0: [ 40  10  31   5  28  43  55 -10 -28 -11 -50 -21   9  43 -39   9  60 -32
  -9  54  24 -18  15  12  54 -28 -18 -47  51]
1: [ 47  31  58 -27  52   9 -22 -36 -52   3 -26 -44  15  51  -2  64  14   3
   5  43 -20   0 -10  32  90   3 -41 -58  11]
2: [ 10   7 -41  19 -13 -25  -2 -17  31  -4 -34 -42 -43  14   4  34  -3  12
  22  30  10   6 -10  42   6 -20 -36  27  31]
3: [ 55  43 -47 -15  41 -10 -42 -23  33 -10  -5   6 -21  -5  14  -8 -57 -12
  -7  29   9  43  28 -15  33 -38 -17  63 -22]
4: [-36  -7 -33   8  -3 -30  33 -49  -7  14  -4  -3 -21  27  65  52 -14  36
  46  48  11  33 -19  61  -1   1 -27  41  40]
5: [  9 -18  34   3  27  26  -9 -38 -45   6  45  30  17  -5  29  20  13 -26
 -18 -19   0 -11 -16 -15  11 -30  -2 -17  -1]
6: [ 12   3   1 -17  50  21  23   5  15   5  36  51 -36 -16  71  27 -29 -47
   2  24  35  51  15 -17   9 -56   8  55   8]
7: [ 11   1  16 -51  16   4 -19  -3  22  -4 -43  10  -8  24   7 -37 -14  26
  26   8   5  30  13  18  45 -19   0  14   5]
8: [-24 -11  45 -38  30  -2 -18 -53 -23  34  22  36  28  54  89  44 -18  38
  56  28  -5  57 -27  62  53 -12 -23  -9  32]
9: [ 31 -18   7  -3   1 -12 -52 -71 -15 -22   0   1  55  24 -31 -13   5  13
  -6 -21  -7 -47 -67  44  47  -3 -28 -23   3]
10: [ 25 -29 -27 -24 -13 -18  17   6  -8 -19 -56   5  22  -1 -67 -54 -14  31
 -15  -8   4  -4  35 -54  22   5  35  19 -41]
11: [-38  -7 -18   5   1 -20  39 -49 -10   8  -2  14 -13  32  56  40  -8  32
  45  50  17  29  -9  51   3  -6 -22  35  45]
12: [-35  35  -3  45 -55  11 -40  79  72  11  24 -29 -43 -75 -15 -27   1 -43
 -33 -50  -6  -7   6 -21 -95  10  -5   8 -10]
13: [  5 -27 -57  42  -9  -4  33 -38  -2 -24  31  35  17 -23 -49 -10   4 -26
 -28   1  28 -43 -12 -40 -12 -12  21  30   3]
14: [ -4 -40 -80  12 -50 -40 -29  -7  46  -4 -16   1  11 -39 -19 -18 -25  33
  14 -31  -2 -33 -42  42 -26  10 -19  12 -12]
15: [ -4  28  29 -27 -10   8 -38  28  29  -1 -23 -17   9   5 -20 -49  -9  13
  -2 -10  -9  13  15  -5   4  12   6  -3 -12]
16: [-16  -8  37 -61  25 -11 -30 -37 -10  41  -7  29  19  56  83  24 -24  60
  72  31 -14  65 -17  75  51  -4 -31 -10  28]
17: [ 95 -11 -11 -42  59 -35 -30 -53 -40  -4 -11 -15   3  36  26  45 -34  17
  -8  30 -13  19  -9  18  91 -35 -26 -10 -29]
18: [-44 -64   6 -16   5  32  82  -2 -47   4  41 102  17   6  28  -9  23 -24
   2  -7  27  13  37 -57 -15 -29  60  21  -2]
19: [ 11 -54 -16 -50  19  -3  11 -39 -15  -6   1  84  44  35  24  -5 -47  20
  28  21  18  11 -16   6  51 -34  -9  31   2]
20: [-26 -25  22 -25 -10  21 -23 -17   9  -9  27  57  48 -17  -1 -49  -1   5
   1 -43   4 -13 -15  -9  -3   9  17  -1  -9]
21: [-36 -19  51  -4  -8  43 -28 -13  -3  -1  50  58  42 -34  23 -31  14 -25
 -20 -59   9 -20 -35 -10 -12  -6  10 -17   4]
22: [-21  -8 -43  -3 -12   3  29  39  61   6  -3  32 -40 -41  26 -28 -12 -10
  18   3  19  32  32 -20 -40 -27  19  47  11]
23: [ 44   8   8   8  -1  -8 -81 -52 -15 -21  15 -18  43  -2 -60   4 -15 -17
 -35 -42  -6 -39 -72  19  37  -2 -41 -10 -28]
24: [ 13   4 -32   1  26 -39  16 -80 -25 -15  -7 -11 -23  55  46  49 -22  25
  30  67  24  30 -40  52  36 -24 -44  42  25]
25: [ 76   1  64 -41  42  -5 -48 -28 -33  11 -39 -62  -9  70  33  22  17  44
  35  21 -36 -18 -33  88  94  -5 -63 -85  24]
26: [ 16   0   5  -5   3   3 -40 -20   8 -22   5  16  27  -5 -50 -34 -24  -2
 -29 -26  -2 -21 -21 -21  16   5  -4  17 -36]
27: [ -5  16 -21  53  22   0  20  -4 -40   9  77  13 -27 -38  65  67 -13 -59
 -35  -6   1   1  -1 -38 -42 -31   6  11  -4]
28: [ 44 -15  21 -15   9  -8 -63 -66 -16 -26   0  -4  54  28 -19 -15  -1  10
  -6 -21  -9 -36 -58  45  68 -17 -35 -35   1]
29: [ -9 -25  65 -36   9  31   1   5 -42   9  28  41  29  -1  15 -32  23 -18
 -20 -39   4   6   4 -27   7   0  33 -34 -24]
30: [ 33  -7 -78 -16 -18 -44 -29  70  55  33 -20 -15 -36 -71  47 -23 -57  26
  17 -26 -26  20  48  -9 -39   3   9  42 -39]
31: [ 38 -43 -16  -2  12  27  -6  11  24   3  45  53 -12 -52  59   5 -12 -57
  -8 -35  31  -5 -22   6  -8 -69 -16  40  34]
32: [-21  -5 -78  47 -30 -26  -4  40  34  18  63   0 -31 -99  62  48 -31 -29
 -25 -42  -9   7   3 -13 -83  13  20  35   6]
33: [-38  33  97 -61  -1  24 -56  20  -5  -2 -13  -2  21  43 -16 -28  -6  25
  13 -27  -7  27 -22   9  30  22   7 -35 -23]
34: [-28 -35 -37  39 -33 -24  40  25  12  16   3  -2 -15 -15  17  -4   7  19
  21  -2  -8 -30  27 -11 -60  21  19   4  12]
35: [ 45  14  39  18  20  63  55   4 -35  -9 -36 -26  -2  39 -35  22  69 -55
 -15  45  19 -18  28   4  48 -38 -15 -48  68]
36: [-29   0  27 -29  43  28  16  27  30   9  34  65 -14 -18  59  -1 -10 -39
  12  -7  17  50  14  -4   8 -38  18  29  11]
37: [ 72  28 -17  12  50 -33 -23 -55 -46   9 -22 -78 -31  46  11  92  -4  20
  12  68  -9  -8 -33  63  58  -5 -65 -31   4]
38: [-38   5  14  11 -19  19   7  14 -27 -14  47  22  23 -37 -49 -13   6 -23
 -50 -38   1   7  25 -83 -52  47  60   5 -60]
39: [  2  16  -2  24 -48 -13  23  27  -4 -12 -83 -71  -8  38 -81 -38  30  52
  20  21 -22 -38  20   6 -13  54 -10 -34  12]
40: [-20  39 -74   6 -42  20  44  67  74 -17 -33 -18 -67 -55 -66 -53 -18 -37
 -25  12  34  27  67 -76 -74  -2  42  90 -46]
41: [ 25  32 -14 -39  30 -18 -37 -43   0 -13 -23 -16  -4  34   6  19 -48  27
   6  38   6  45  -3   4  55 -12 -11  33 -30]
42: [-21 -17  49 -58  23   3 -25 -41 -18  34  12  40  29  59  84  29 -19  50
  57  26  -8  54 -32  65  62  -2 -23 -13  29]
43: [-44  11  49  -5 -30  23  25  50   2  24 -35 -14   3  -9   8 -20  18  28
  22   4 -13  21  48 -16 -25  39  23 -31   4]
44: [-97  -8  29  17 -29  -3   0   1  -4  17  64  39  35 -28  50   2  11  -2
 -11 -47  -3  -5 -49  21 -59  49   9 -17  14]
45: [ -3 -29 -31   0  -2  -9 -43 -20  16  24  40  31   9 -35  57   8 -30   7
  11 -27   2  -5 -44  48 -12  -6 -18  19   9]
46: [ 12 -29  33 -57  15 -46 -21 -61 -52  13 -39 -14  34  78   3 -15 -13  92
  25  11 -37  22 -16  34  59  38  -9 -29 -42]
47: [ 32 -37  45 -21  43  41  14 -11 -41  13  32  70  12   9  40 -15  21 -51
 -12 -14   8   2   9 -25  49 -66  14 -18  20]
48: [ -2 -28  38 -52  28 -16  11 -53 -60 -20  -2  28  49  57 -10  14  -2  29
  -1  14   0  23 -10  -9  61  15  13 -10 -31]
49: [-87   3  46  40 -69  24   9  40  24   8  12  -6  -4 -18 -12 -48  38  -6
  -6 -30  -6 -23   9  -6 -78  38  14 -22  21]
50: [ -3   3  48 -40  57  35  24  36  37   7  32  64 -28  -3  61  13  -8 -46
  18   5  15  58  24  -5  26 -53  12  27  22]
51: [  4 -14 -97  45 -23 -36   9  31  27  16  49  -3 -34 -82  57  42 -26 -23
 -21 -35  -6   6  17 -15 -68  -6  20  42   0]
52: [ 36 -14 -93  -7 -26 -46 -22  69  60  32 -29 -14 -40 -76  48 -34 -63  28
  20 -21 -29  15  64  -7 -36  -8   0  44 -35]
53: [ 32 -20  39 -28  14  11 -70 -52 -12 -25  18  18  59   8 -21  -4  -1 -11
 -20 -43  -7 -25 -56  20  63 -18 -20 -31 -17]
54: [-33  52 -11  42 -23  12  20  45   8   9  -3 -38  -9 -39 -61  19  21 -20
 -21   6 -15  12  61 -66 -56  47  31   2 -20]
55: [-28 -35 -17  26 -19 -18  20  15  -7  22  20  12  -3 -20  29   7   9  23
  14 -23 -14 -23  -2  -1 -45  23  25  -2   1]
56: [-26 -44 -36   8 -40  31  43  58  57  -8  25  95  21 -93  -3 -82  -5 -61
 -10 -39  34 -13  50 -66 -34 -45  46  52  -7]
57: [ 35  27 -54 -28  24 -43   2  22  13  15 -57 -44 -30  12  22  26 -45  48
  35  51  -7  33  28  21  20  22  -5  25 -20]
58: [-42  27 119 -69  13  28 -55  18  -9  -3   0  12  32  39 -11 -34   0   9
   2 -36 -10  37 -22   1  38  23  21 -43 -31]
59: [  8 -16  20  12   6  29 -46 -11  12   6  64  38  17 -51  40  -6   3 -39
 -20 -64   5 -26 -39  13 -17 -34 -13  -2  21]
60: [-25 -30 -33  29 -36 -19  23  40  14  25  20   9 -12 -38  28 -11   7   7
  14 -23 -14 -28  26 -14 -69  15  27   4   8]
61: [-54  20  81  33  14  80 107  44 -45 -18  38  22  10  12   6  13  95 -75
 -13  19  10 -22  42 -54 -25 -16  41 -59  68]
62: [  7 -45 -38 -17 -16 -33   9  22   6  14 -35   3   8  -2  16 -12 -29  63
  48  -9 -15  -7   9  19  -4  28  11  12 -12]
63: [ 35  54  -6   9  19 -19 -31  12  -4 -12 -30 -69  -5   8 -54  48 -16   0
 -10  13 -18   7  -1   4  25  21 -24 -18 -35]
64: [  2 -19  33 -61  31 -14 -29 -43 -16  30  12  25  13  58  93  32 -31  52
  53  34  -4  70 -24  67  63 -14 -23  -3  24]
65: [ -8  14  24 -33   8   2 -25 -13 -16 -49  42  36  39  14 -76 -35 -22 -25
 -49 -26  16   5 -23 -57   6  24  28  13 -74]
66: [-18 -10   7  18  39  10  75 -29 -76 -20  55  46   8   5  14  20  29 -40
 -32  16  26   5  23 -70 -18 -21  48   4 -17]
67: [ 17  10 -52  -2  56 -29  32 -33 -31 -18  35  35  14   2 -10  35 -38 -13
 -16  38  10  28  36 -73  11 -16  33  47 -44]
68: [-41  18  93 -72  -4  19 -50   9   1  -7 -32  -1  34  45 -29 -39   1  39
  17 -31 -11  28 -23  15  40  23   9 -38 -21]
69: [-37 -33 -28  21 -25 -32  42  13  -4  19 -11   2  -1  -1  15   4   4  37
  31   4 -10  -7  23   4 -47  27  24   5   1]
70: [-37 -52  17 -15   6  31  67  11 -48   8  40  84  18  -1  35 -11  20 -25
  -3 -10  26  13  33 -47 -13 -19  54   8  -1]

[  7 -37  27 -58   8 -56 -22 -64 -49  17 -35  -7  35  74   8 -27 -13  93
  29   7 -44  19 -18  36  50  37 -18 -30 -36] -> 46 48 16 42 7
[-52 -38 -11  -7 -33  12  17  -3   9  -4  23  67  38 -23  10 -51  -1  13
  13 -31  16 -13   0  -9 -33  12  35  13   5] -> 20 55 21 60 69
[ 28 -42  -2 -57  32   4  10 -25  -9  -9  -9  86  24  40  23 -38 -38  -4
  11  15  23  33   5  -4  67 -53   6  30   3] -> 19 7 47 48 36
[ -3 -21  63 -29   9  31   7  20 -30   8  17  39  23  -1  17 -41  35 -24
 -24 -36  -4   9  24 -34  12 -15  41 -41 -11] -> 29 47 21 5 20
[-11  28  59   1  -1  56  20  82  15  16 -13 -19 -18 -18  22 -20  46 -24
   2  -5  -5  -6  26   4 -15  11   0 -54  44] -> 43 15 49 29 55
[ -4 -28  11 -42  22 -33  23 -62 -58 -24  -5  32  49  57 -26  13  -6  37
   1  27   9  25  -8 -18  45   9  18   5 -33] -> 48 19 46 41 67
[-37  25 -12  45 -63   4 -40  76  79  19  14 -29 -54 -67  -6 -32  -5 -29
 -23 -42 -16 -11   3  -3 -90  16  -8   8  -4] -> 12 49 60 32 34
[  5 -36  19 -55  32 -28  19 -56 -64 -14 -10  32  48  59  -6  18 -11  38
   8  26   1  33  -5  -8  63   9  12   1 -33] -> 48 46 19 41 17
[ 41  41  65 -20  51  13 -26 -30 -55   7 -12 -43  13  50   7  65  16  -5
   3  35 -17  10 -12  23  80   1 -38 -56   5] -> 1 25 37 17 63
[ 26  19 -69 -17  57 -33  25 -24 -20 -11  13  36  12   2 -17  22 -55   1
  -5  41  11  41  45 -74   7 -13  31  55 -58] -> 67 3 41 10 6
[ 31  22 -35 -35  18 -31  16  26  13  16 -66 -40 -29  21   9  10 -28  46
  37  47   2  35  37  15  28   6  -2  21  -3] -> 57 7 41 2 62
[ 18   1 -35  15 -10 -19  -6 -15  29  -3 -22 -32 -40   5   7  25  -3   4
  18  13   6  -6 -18  48   8 -29 -37  22  31] -> 2 4 11 24 7
[-69   7  33  32 -74  22  -2  51  38   5   9   0 -17 -25 -13 -65  37 -12
  -1 -34  -7 -28  15  -6 -82  32  16 -18  18] -> 49 12 60 43 34
[-45 -64 -76  26 -90 -41  24 -22  17 -19 -31   9  16 -13 -63 -61  -3  43
  11 -21  17 -66 -37   5 -46  33  -2  15 -14] -> 14 34 69 13 62
[ 25 -10  28 -60  24   1 -16  -1  18   1 -49  -3  -8  40   7 -34 -11  26
  20   7   9  31   4  30  66 -31   0  12   5] -> 7 41 15 19 68
[  7   5 -19 -10  37  12  19  12  31  17  12  38 -35 -30  62  21 -33 -25
  11  18  23  48  17  -9  -1 -38   1  64  13] -> 6 36 50 22 31
[ 21 -62 -25 -52  29  -2  13 -32  -9  -8  -4  88  44  35  16 -19 -47  16
  27  17  16  10 -11   3  54 -33  -2  33   2] -> 19 7 48 20 41
[  8 -27  22   4  17  23 -47 -22   1  16  68  48  21 -43  54   9  -5 -29
  -9 -49   4 -16 -45  24 -12 -38 -15  -3  12] -> 59 45 21 5 31
[ 16  12  16 -21 -16   3 -29  25  27  -7 -39 -22   2   4 -37 -49   0   9
 -13  -7 -11   9  17  -4  15   8   5   2  -9] -> 15 7 26 10 43
[-18  34  58 -20   4  -5 -65  -2  -5  15  16 -22   4  16  33  26  -5  14
   8 -17  -9  20 -57  40   8  22 -30 -27 -10] -> 33 15 68 58 45
[-17  15 -42   3  -1   3  21  45  58   9  -9  14 -40 -36  28 -17 -18  -6
  15  16  18  38  42 -13 -35 -18  10  43   8] -> 22 60 34 36 30
[ -5  10  27 -59  15   1 -18   7  23  -6 -42  14  -6  23   9 -43 -22  33
  29  14  -2  38  19   5  39  -8  11  17 -11] -> 7 15 41 33 68
[ 12  10  -1 -20  55  15   7   2  24  13  27  36 -34 -11  76  28 -30 -26
  13  24  19  53  13   2  15 -46  -7  48   0] -> 6 36 50 3 31
[ 44  32  63 -41  53  12 -35 -26 -46   5 -22 -43  15  52   6  61   9   6
   8  30 -25   7 -11  29  93   6 -32 -60   1] -> 1 25 17 37 63
[-98 -12  26   6 -31  -2 -10  -3  -4  17  58  46  35 -34  50  -3   5   5
  -7 -48  -5  -1 -51  22 -54  44  12 -15  10] -> 44 21 55 20 45
[-117    9   30   36 -102   -1  -31   35   58   26    1  -26  -27  -32
   -2  -44   13   31   12  -48  -26   -9   -6   30 -116   72   -7   -8
    8] -> 49 12 44 60 34
[-21 -90 -41  32 -67  -1  99 -52 -14 -34   6  54   7  26 -20 -29  32 -14
  13  15  39 -72 -27  14 -24 -20 -11  24  56] -> 13 34 69 55 18
[-95  11  37  26 -94  -3 -45  38  52  30   6 -42 -30 -31   3 -37  19  29
   5 -53 -32  -6 -21  46 -99  74 -17 -21   0] -> 49 12 44 60 43
[-83  -7  43  27 -61  16  26  27  21   3  -4   4   5  -1 -15 -68  47  12
   7 -21  -5 -15  16 -16 -62  36  28 -18  20] -> 49 43 34 60 55
[ 56  23 -54 -32  30 -38   1  13  19   7 -72 -43 -30  23   5  10 -39  45
  32  60  -7  36  42  15  37   2 -12  23 -11] -> 57 41 2 7 3
[ 29   0 -81  -5  43 -37  33 -36 -20 -14  17  36   7   8 -23  22 -52   3
  -4  39  12  25  35 -68  11 -15  28  63 -49] -> 67 3 13 41 10
[-19  -9 -29  17 -14  17  36  40  55   4   1  28 -40 -40  33 -15 -11 -21
  10  13  28  26  23 -14 -37 -39  -1  41  28] -> 22 36 60 6 34
[-31  37   9  50 -24  27  26  45   2   0  14 -19  -5 -40 -52   6  37 -42
 -26 -10 -11   1  54 -66 -60  29  28 -14   8] -> 54 38 49 43 60
[ 37  22 -46 -28  26 -40  20  15   0  12 -61 -43 -35  24  21  27 -36  45
  36  62  -4  41  31  22  29   6  -7  20 -14] -> 57 41 2 7 62
[ 56  24  67 -49  50  19 -49 -22 -39  10 -24 -54   7  50   6  70  16  10
   8  21 -25  13 -22  42 101  10 -37 -61   4] -> 1 25 37 17 28
[-50   3  59  20   4  28  22 -30 -25   3  27  27  13  27  42   3  36 -10
  10   5  13 -13 -25  25  -9 -13  -5 -28  40] -> 5 21 29 44 55
[ 10  -1 -45  23 -33 -20   5   9  49  -1 -18 -29 -41  -6  10  17  -6   2
  19  10   0  -5  -4  31 -25 -26 -28  20  39] -> 2 34 14 22 69
[-11  45   1  29  16  21  -2  16   9 -11  47  14 -25 -31  16  10  -3 -77
 -47  11  16  14  16 -40 -26 -35   4  22 -14] -> 27 6 36 5 22
[-38 -38  24  19 -35 -10  37 -97 -55 -45  24  11  54  46 -45 -27  71   4
 -26  -3  14 -76 -61  27   3  29   3 -32  24] -> 9 28 13 20 48
[  6 -12 -48  27 -26 -24   8 -30  29 -15  -9 -33 -34   1   4  38   6   2
  11   7   6 -17 -25  50  -7 -25 -34  18  38] -> 2 4 11 14 45
[-81   0  26  38 -70  17  20  33  28   5   9   7  -1 -14 -32 -53  33  -4
  -5 -20   0 -23  22 -23 -80  40  31  -6  22] -> 49 60 34 43 55
[-34   3  33  70 -23  57  93  -8 -23 -30  38   4 -32  22 -44  -3  80 -70
 -32  12  36 -52   3 -48 -47 -26  14  -6  56] -> 61 66 13 35 49
[ 41 -54 -24 -35  -5 -28  -2  -2  14  12 -45   0   5  11   5 -32 -28  59
  31   2 -11  -1  16  18  20   8  15  21 -17] -> 62 7 10 57 15
[  87   -9 -105   70   -6  -36   13   17   11   -6    3  -45  -70  -57
  -22   33  -24  -50  -42   13    1  -38   16  -36  -41  -37  -24   49
  -24] -> 51 13 32 2 27
[-44  15  89  24  16  80  91  44 -42 -15  38  31  10   9  22   3  86 -68
  -8   8   4 -21  41 -45 -18 -16  33 -64  73] -> 61 70 35 66 29
[ 45  43 -12  -3   2 -16  -3   0 -15 -26 -75 -65  -5  50 -76 -14 -12  24
 -16  42 -11   5  26 -22  39  19  -9  -5 -38] -> 63 39 10 41 15
[-38 -30 -45  -4   4  -2   8 -37  -7  28  40  69  24 -20  58  19 -40  13
  31   7  10  13 -15  10 -19  -1  -1  42  12] -> 45 11 55 19 4
[-19  -4 -45  14 -16   7  30  54  68   8  -9  15 -37 -44  10 -22  -3 -13
  12   4  19  22  40 -22 -47 -23  11  38  15] -> 22 60 34 69 55
[-39  11  73  44  14  70 100  13 -58 -15  38   9  -4  38  -1  25  94 -65
 -24  26  17 -31  30 -43 -22 -20  24 -58  67] -> 61 35 66 0 70
[  4 -33  65 -28  13  43   2   7 -42  11  38  58  32 -10  24 -36  35 -44
 -21 -45  -6   0  17 -42  15 -27  31 -35  -8] -> 29 47 5 21 70
[-43  59   7  57 -24  20  37  44   2  -2  -2 -36  -9 -38 -73   9  41 -32
 -29   4 -11  -1  66 -69 -59  45  32 -10   3] -> 54 38 49 43 12
[-109  -23   -4   19  -53  -35  -29  -15   13   52   46   13   30  -48
   60   31  -13   47   22  -48  -25    8  -63   62  -79   69  -21  -15
   16] -> 44 55 45 69 60
[  4  12  39  -9  14  -5 -44  -2 -34  17  43 -10   5 -22  47  22  -3 -11
 -17 -34 -28  -9 -16   0  -3   9  -7 -37 -30] -> 5 29 59 21 45
[-112   -9   26   -4  -25   -8   -1  -18  -21   17   72   54   41  -20
   51   -2   10   10   -6  -40   -6   19  -41   14  -56   41   21   -7
   -6] -> 44 21 55 20 45
[-86  -9  13   9 -16 -13 -10 -18  -8  18  55  35  25 -19  49   5   2  10
  -4 -37  -5   1 -52  24 -47  30   6  -5   4] -> 44 55 45 21 20
[ 28  -9   5  13  26 -18 -18 -45 -40  18  32 -18  -7  10  50  61  -2  -1
  -1  11 -14 -20 -40  31  16 -11 -31 -21  -5] -> 5 45 37 17 24
[ 41  44   0   8  21  -6 -15  20   6   3 -47 -75 -13  15 -40  32   5  13
   2  28  -9 -11 -10  54  33  23 -42 -27   5] -> 63 2 37 1 57
[  6 -18 -51  45 -33 -34 -28 -30  -2  10   1 -48 -10 -20 -21  41  -8  29
  -8 -29 -19 -56 -48  35 -35  27 -35  -7  -1] -> 14 55 2 45 34
[-42  47 -19  17 -41 -15 -46  43  54   5  17 -37 -20 -47   0  -7 -24   5
  -6 -15 -17  21  16  -3 -63  50   2  25 -26] -> 12 15 60 54 30
[ 76  32 -40   3  23  -3 -30   5  43 -11 -18 -12 -48  -3 -11 -19 -44 -37
 -23  26  19  32  32 -28  32 -49  -6  62  -2] -> 3 41 7 6 2
[ -9 -39  63 -32   4  32  -8  -9 -41  13  28  45  27   2  27 -23  26 -13
  -9 -31  -3  -2   2 -18  14 -11  22 -27 -10] -> 29 5 21 20 47
[ 29 -32 -33  31   8 -13  55 -55 -40 -15 -10   4   5  23 -12  10  27  -9
  -1  26  11 -32   9  -9  27 -22  10   3  14] -> 13 5 0 66 2
[-37  -8 -34   2 -18   8  40  53  57  13  -4  24 -40 -38  37 -19 -10  -3
  17   9  14  33  29 -10 -52  -9  15  40   9] -> 22 60 34 69 55
[ -34   20   -9   50  -75    0  -47   81   83   22    7  -37  -66  -61
    0  -41   -9  -22  -16  -47  -16  -28   -1   10 -103   12  -16   -3
    5] -> 12 49 60 32 34
[  7  19   0  30  -3  30   8  27  26  -5  24   7 -31 -30   0 -14  18 -52
 -28  -4  17   1  18 -24 -25 -25   7  22  15] -> 22 31 36 60 13
[-90  15  40  47 -74  19  16  31  25   9   7  -3  -5  -9 -12 -50  41  -4
  -2 -17  -3 -20  16  -8 -86  48  13 -18  26] -> 49 43 60 34 55
[-39  43 -35  29 -26   5 106  10 -23 -26 -49 -13 -26  17 -82 -29  25   7
  -8  60  16  -3  68 -78 -26  44  40  35 -10] -> 54 10 39 40 69
[-16  13 -22  35 -62   1 -62  47  45  -5  40 -11 -11 -94 -42 -33  -8 -43
 -65 -85  -2 -33 -44 -32 -74  23  -8  15 -39] -> 12 32 38 26 59
[-55  17  87  43   8  82 115  44 -50 -18  37  21   2  19   3   4 106 -75
  -9  22  16 -27  50 -57 -35 -20  44 -59  75] -> 61 35 66 70 18
[ 34  56  14   1  27  -4 -30  17 -10  -9 -31 -69  -5  13 -60  44  -2  -9
 -18   9 -23   7  13 -23  26  13 -12 -29 -40] -> 63 15 41 26 1
[-91   0  37  49 -73  22  16  32  20   3  10  -4   2 -12 -27 -41  47  -4
  -5 -25   2 -32  -3  -2 -76  45  13 -24  29] -> 49 43 60 34 44
[-109   -2   31    5  -32    0   -1   -3   -8   18   62   47   45  -35
   48   -1   11    8    2  -42   -4    9  -45   21  -57   53   14  -20
   11] -> 44 21 55 20 49
[-62 -34   2 -33 -25   8  -5   1   4  -7  32  75  55 -30  12 -46  -9  15
  10 -44   4  -4 -16  -9 -34  36  26   6 -13] -> 20 21 44 55 29
[ -5 -30  26 -53  29 -23  22 -58 -66 -21  -6  30  47  62 -12  14  -7  38
   5  29   6  30 -11 -14  52  16  12  -1 -28] -> 48 46 19 41 7
[  9 -25   9  12   7  25 -52  -8  20  16  66  36  17 -56  46   0  -4 -41
 -14 -57  10 -19 -39  18 -20 -35 -13   6  15] -> 59 31 45 21 5
[ 59  33 -41  -2  24   0 -22   2  52  -1 -10   0 -45 -14  15 -13 -42 -27
  -3  28  19  38  41 -25  18 -51  -6  68   3] -> 3 6 22 41 7
[ 33 -18  16 -38   8 -49 -31 -51 -33   8 -43 -31  21  62   4  -5 -20  80
  34  13 -42   9 -16  38  49  31 -15 -21 -29] -> 46 48 41 7 17
[-78  -1  23  39 -57  29  25  45  31   7  13  15  -2 -29 -12 -47  35 -13
  -5 -23   4 -25  17 -23 -76  20  26  -6  24] -> 49 60 34 43 55
[-29   2 -32   6 -10   7  41  47  57   8  -6  22 -46 -34  35 -21 -12  -4
  15  14  21  39  38 -17 -49 -22  10  44  11] -> 22 60 34 36 69
[ 26 -68 -23 -49  30   4  14 -31 -12  -2  10  98  44  30  20 -15 -44   7
  22   9  17   7  -4  -7  52 -38  -3  30   1] -> 19 47 48 7 20
[ 26  26  44 -27  47   5  -9  14 -30 -22  25  12  18   9 -41 -22  -5 -42
 -50 -16 -10  19  32 -81  14  11  43  -8 -68] -> 65 29 38 26 15
[ 38  43 -62 -19  30 -51  28   7  12  -3 -65 -58 -42  32  -6  26 -32  46
  31  71  -2  45  38   6  25  15  -2  38 -20] -> 57 41 2 63 3
[-32   6 -27  19 -12   4  45  37  49   0  10  21 -48 -31  27 -18   3 -19
   7  11  21  27  31 -18 -53 -19  17  34  20] -> 22 60 34 69 36
[-43   3  77  39  10  69  92  31 -45 -18  53  28  11   7  14  16  89 -68
 -21   6   5 -30  28 -48 -35 -20  30 -59  73] -> 61 66 70 35 18
[ -40   28  -13   49  -59    5  -34   88   79   25   32  -25  -45  -81
   -1  -12   -2  -40  -23  -48  -16   -7    9   -9 -108   21   -5    9
    9] -> 12 32 60 49 51
[ 14  -1 -48  15 -22 -18  -7  -3  39  -3 -29 -37 -40   3 -13  20  -1   7
  16  11   3  -7  -6  38   7 -21 -29  27  23] -> 2 14 57 62 7
[ 17 -21 -28  46 -26  16   4   0  15 -14  32  24  15 -49 -50 -25  11 -44
 -43 -40  15 -54 -21 -37 -21 -15   5  11  -4] -> 13 26 59 20 21
[-25 -22  47 -60  32 -16  24 -44 -69 -18   4  31  49  51   4   8  -1  34
   3  21   4  34 -14 -15  43  29  25  -7 -35] -> 48 46 29 19 5
[ 51  21 -45 -42  31 -33  12   3   9  11 -76 -40 -25  40   6   6 -42  53
  33  70   3  46  45  14  43   8  -6  31 -16] -> 57 41 7 2 3
[ -38   21    1   54  -65    6  -33   86   86   21   15  -32  -68  -59
    0  -30  -10  -33  -19  -43  -11  -16    4   -2 -103    9   -8    8
    7] -> 12 49 60 32 34
[-38  10  81  47   6  79 106  31 -52 -11  42  25   4  16  21  12  95 -69
 -16  17   9 -33  39 -44 -29 -30  32 -65  84] -> 61 35 66 70 0
[ 36  52 -18  34  11 -21 -13   6 -16 -14 -35 -81  -6   5 -58  48   6   3
 -14  16 -19 -12   0   4   8  26 -23 -22 -24] -> 63 2 39 15 57
[  6  -4 -39  10 -11 -25  -4 -17  26  -2 -29 -30 -28  12  13  25  -8  21
  30  19   3   0 -19  53  10 -16 -36  13  27] -> 2 4 11 24 62
[  9  17 -64   2  40 -31  31 -24 -23 -14  30  25   5  -8 -16  39 -42  -7
 -14  30   8  25  33 -75 -11   0  36  50 -49] -> 67 13 66 3 27
